(in the rows, 128 means zero)
Rows swapped in pairs by one turn or mirror: which row each one swaps with:
j530: [116 145  92 103 147 124 155 104 129 136 138 114 125 117 164 127 194 165
 139 158  96 128 115 139 120]
j843: [149 138  84 113 124 143 152 108 116  94 108 114 148 103 145 112 114 145
 143 146 117 141 129 147 114]
j569: [108 153  75  98 130 134 117 124 149 142 138 147 148 120 170 134 145 148
 196 140 126 146 128 147 140]
j509: [128 162 107  91 122 114 145  89 151 127 127 122 147 132 142 123 134 146
 132 142 135 106  99 168 108]
j312: [116 161  69  95 128 165 154  80 127 104 141 126 116 105 171 150 120 149
 155 138 134 141 123 133 121]
j931: [125 147  87  95 129 111 115  77 150 128 124 138 134 104 141 104 123 150
 131 150  85 126 124 131 127]
j261: [ 97 136 109 104 138 129 144 123 113 129 117 114 132  86 165 110 147 163
 158 155 104 163 136 101 124]
j978: [ 99 129 120 104 121 149 152 114 114 126 109 141 144 136 147 122 140 141
 136 132 127 124 130 149  97]
j42: [125 169  96  92 124 113 149  98 120 113 120 118 129 122 149  84 140 132
 125 131 138 134 100 123  97]
j136: [124 155  86  92 128 127 148 102 156 144 130 156 119 107 145 120 146 153
 159 103 149 156 136 139 154]
j977: [ 94 126  90 116 116 131 114 120 130 160 119 135 121 143 156 135 123 173
 170 165 123 150 129 133 121]
j156: [123 174  89 111 130 122 134 104 168 136 132 144 161 139 155 119 141 141
 178 144 125 162 135 146 146]
j636: [126 170 109  94 136  88 158 112 143 159 143 114 119 126 177 114 146 137
 143 133 129 127 100 136 124]
j360: [124 185  80 128 134 115 117 123 162 129 124 124 149 150 142 116 141 137
 154 144 137 149 112 146 119]
j475: [117 148 100 100 121 141 131 113 149 127 112 122 106 118 141 130  81 147
 153 131  85 149 112 135 119]
j577: [129 164  81  86 122 147 147  90 144 118 100 112 119 110 153 116 177 144
 159 156 141 126 121 133 108]
j691: [125 148 118  88 125 113 106 127 139 144 138 136 125 123 165 140 126 157
 152 125 167 152 104 136 134]
j407: [115 159  98 115 114 160 132 107 144 103 123 132 126 123 158 145 165 147
 157 142 158 156 106 128 113]
j25: [116 179  86  75 133 115 143 110 168 166 125 124 124 109 160 119 152 134
 175 118 126 135  98 123 128]
j642: [125 136  82 101 128 138 179 125 142 117 114 118 152 118 176 103 142 150
 141 127 158 153 109 131 133]
j657: [ 99 132 112 106 121 171 133 122 140 132 111 123 147 116 157 113 108 176
 169 155 119 147 138 122 139]
j152: [122 155  97 104 125 131 144 110 137 120 120 121 129 120 158 102 153 148
 138 152  60 154 122 125 118]
j674: [108 136 115 126 119 133 138 118 120 141 115  94 122 124 144 122 106 153
 140 161 117 156 121 154  97]
j370: [123 140  83 118 133 117 115 107 150 128 131 130 148 109 111 110 111 157
 149 116 119 165 111 131 119]
j23: [119 145  93 108 126 102 124 107 120 135 126 131 123 137 149 112  84 151
 135 116 111 153 125 128 119]
j628: [113 165  98  66 133 116 150  99 135 159 107 141 112 122 160 118 146 163
 163 123 145 143 121 108 128]
j205: [ 82 125  97  99 120 151 149 110 136 116 128 133 143  77 175 130 141 163
 140 142 116 146 134 118 120]
j954: [116 123  78 102 130 126 141  89 160 153 132 133 134  83 138 132 117 171
 136 130  97 130 115 148 130]
j141: [138 139 106  85 117 140 133 118 147 130 126 107 148 124 148 144 151 170
 146 146 125  98 109 158 126]
j281: [123 151  69  75 123  89 121 124 149 156 136 126 131 119 158 137 164 163
 155 137  98 137 114 134 124]
j140: [123 137  75  91 122 131 127 120 133 106 120 123 109 109 160 124 158 155
 151 157  74 144 106 135 117]
j820: [113 143  74 141 145 140 117 102 128 117 133 139 145 130 152 122 121 163
 165 139 127 163 140 146 145]
j211: [100 160  77 123 130 151 136 120 144 126 130 117 168 128 156 139 114 157
 151 139 158 151 140 142 118]
j229: [114 151  72  94 134 150 151 103 176 128 154 100 128 121 155 127 122 161
 167 120 135 128 103 128 137]
j809: [123 149  60 116 128 115 139 103 131 137 111 111 104  94 183 112 160 143
 158 163 125 137 106 136 122]
j46: [106 165  97 129 132 124 131  98 139 130 136 120 137 129 160 115 126 145
 196 159 122 175 133 154 126]
j498: [136 173 100 110 134 133 142 106 152 153 162 118 138 146 172 111 133 156
 176 150 119 147 100 111 132]
j409: [115 153  87 100 131 145 150 115 118 140 136 113 163 122 172  94 101 166
 145 114 113 143  98 108 122]
j297: [123 157  91 103 130 116 153 120 130 149 120 118 156 102 179 121 129 158
 132 150  68 140 130 127 115]
j881: [117 148  93  77 138 115 139 118 109 117 143 107 103  91 174 123 115 144
 136 129 117 144 126 126  93]
j413: [113 151  50  94 124 121 143  81 133 140 132 106 129 112 159 134 155 139
 146 125 165 134 104 136 131]
j658: [125 162  85 129 136 122 110 132 123 125 143 124 119 119 167 124 106 134
 176 140  96 151 109 149 131]
j431: [109 156 105 114 116 139 108 109 153 163 149 144  99 145 161 119 139 155
 142 140 137 150 108 130 136]
j510: [127 152 107 112 129 115 131 100 145 115 108 127 127 125 140 141 156 148
 171 160 159 162 132 136 119]
j872: [126 141 113  92 110 130 132 112 101 129 103 131 132 125 157 119 135 154
 133 125 123 132 122 101  90]
j225: [119 155 102 108 121 145 143 115 123 129 104 102 145 100 165 130 172 156
 107 142 110 125 106 133 117]
j260: [122 154  79 100 130 109 144 105 133 170 107 106 153 102 164 108 155 154
 152 130 157 157 111 132 118]
j16: [ 89 120 113 114 117 151 136 115 111 145 139 110 118 118 155 137 109 161
 140 139 110 134 100 139 133]
j992: [137 161 115 104 137 122 168 103 134 161 155 111 144 100 156 138 153 140
 164 138 102 138 100 135 103]
j892: [114 145 127  91 120 120 158 111 135 149 130 134 164 131 172 121  93 166
 146 139 139 145 119 132 127]
j640: [121 146  66  97 126 128 148  89 137 148 146 130  97  94 186 117 122 146
 127 141 108 152 136 127 125]
j209: [126 164  83 125 135 157 140 103 138 151 154 117 113 129 143 123 143 144
 173 120 123 143  84 127 110]
j921: [114 145 107  90 122 160 123  81 135 140 120 128 124 105 149 133 132 154
 148 107  97 108 103 136 126]
j743: [115 148 117  99 127 151 170 121 131 127 145 127  83 116 142 121 133 152
 145 129  94 150 125 136 121]
j855: [116 147 109 103 131 111 161 127 156 120 136 118 142 107 174 114 115 142
 155 152 169 134 122 134 127]
j846: [112 153 118 101 132 136 152 112 133 116 111 123  85 116 154 113  90 152
 155 149 119 140 120 137 129]
j838: [115 142  96  92 120 104 134  94 136 139 107 114 129 114 152 107 175 170
 143 155  86 167 111 127 123]
j979: [ 85 142 102  86 119 155 125 113 148 132 135 139 125 111 147 130 154 177
 133 127 128 128  92 125 147]
j19: [111 148 109  91 129 135 149 133 134 149 138 123 170 130 148 111 169 163
 164 137 144 125 123 132 122]
j93: [119 149  62 100 135 159 128 121 115 119 134 106 159 110 162 104 120 154
 169 118 125 117 124 124 119]

j211 swaps with j225
j46 swaps with j838
j498 swaps with j931
j642 swaps with j978

Rows swapped in pairs by one turn or mirror: which row each one swaps with:
j49: [102 180 131 120 161 156 128 149 124 177 130 115 141 131 120  97]
j850: [106 161 140 126 193 158 126 166 132 132 122 117 144 141 147  83]
j866: [116 145  97 120 165  96 126 127 128 167 129 115 138 131 104 110]
j546: [142 152 130 127 168 142 147 161 139 150 158 107 140 134 133 107]
j97: [107 103  97 117 163 169 125 141 125 122 147 125 132 136 124  91]
j354: [102 127  88 124 167 114 123 136 140 189 127 120 134 142 132 101]
j239: [ 84 125  94 129 176 160 134 120 138 157 117 122 125 140 111 118]
j844: [ 97 152 103 118 154 112 125 169 150 177 136 125 143 146 133  98]
j173: [140 114 129 115 165 139 160 144 123 158 151 107 135 138 144 105]
j36: [104 113 111 106 143 142 115 122 122 156 121  97 111 125 137 114]
j570: [ 97 106 143 123 162 141 123 131 121 105 131 126 139 138 130 104]
j794: [119 145 161 135 160 150 144 143 149 144 130 122 133 147 110  90]
j906: [107 111  88 125 165 116 139 132 141 172 134 121 143 112 139  87]
j753: [112 123 147 118 137 118 119 149 130 150 135  95 121 108 131 119]
j408: [ 83 130 148 125 161 136 126 122 130 101 133 116 140 134 128 105]
j816: [132 128 140 139 131 136 124 140 131 157 160 120 141 132 117  83]
j889: [ 87 165  99 127 151 131  96 136 140 131 136 141 135 134 118  89]
j762: [119 130 153 107 148 117 133 165 143 144 141  95 127 117 136 119]
j736: [ 92 139  91 135 183 125 115 153 116 139 117 134 160 153 113 101]
j317: [113 185 110 116 166 107 133 147 130 168 139 116 141 132 130  97]
j304: [106 110 120 110 151 164 125 157 136 137 110 101 125 123 102  98]
j402: [103  96 110 114 174 144 141 152 134 172 122 106 119 138 142  97]
j265: [ 92 114 130 116 155 145 105 143 125 187 140  97 141 127 138  96]
j780: [114 124 104 120 162 149 127 144 153 107 131  96 147 128 102 114]
j516: [133 146 111 135 143 110 133 153 120 155 148 123 137 121 157  99]
j182: [ 82 128  73 125 165 131 110 134 124 140 124 138 125 141 129 100]
j638: [107 111 133  93 141 118 118 160 126 147 142  99 133 120 143  92]
j203: [ 95 176  99 126 185 142 102 152 131 137 125 128 160 140 129  90]
j252: [108 128 144 139 179 124 125 141 134 103 131 118 143 145 141 118]
j3: [105 171 111 140 179 138 121 153 141 126 130 132 158 111 139  86]
j598: [110 141 129 119 163 142 116 152 134 204 132 111 141 136 134 100]
j166: [ 81 139 105 125 195 167 111 140 143 134 119 123 153 151 122 107]
j159: [104 135  83 118 164 129 136 137 129 102 140 128 150 129 143 100]
j99: [118 134 113 117 164 175 124 166 133 109 140 117 136 134 150 102]
j285: [ 87 150 130 134 198 152 117 140 153 134 129 102 155 146 132 118]
j146: [111 174 145 123 167 145 127 123 135 120 132 105 137 141 139 110]

j252 swaps with j638
j889 swaps with j866
j402 swaps with j850

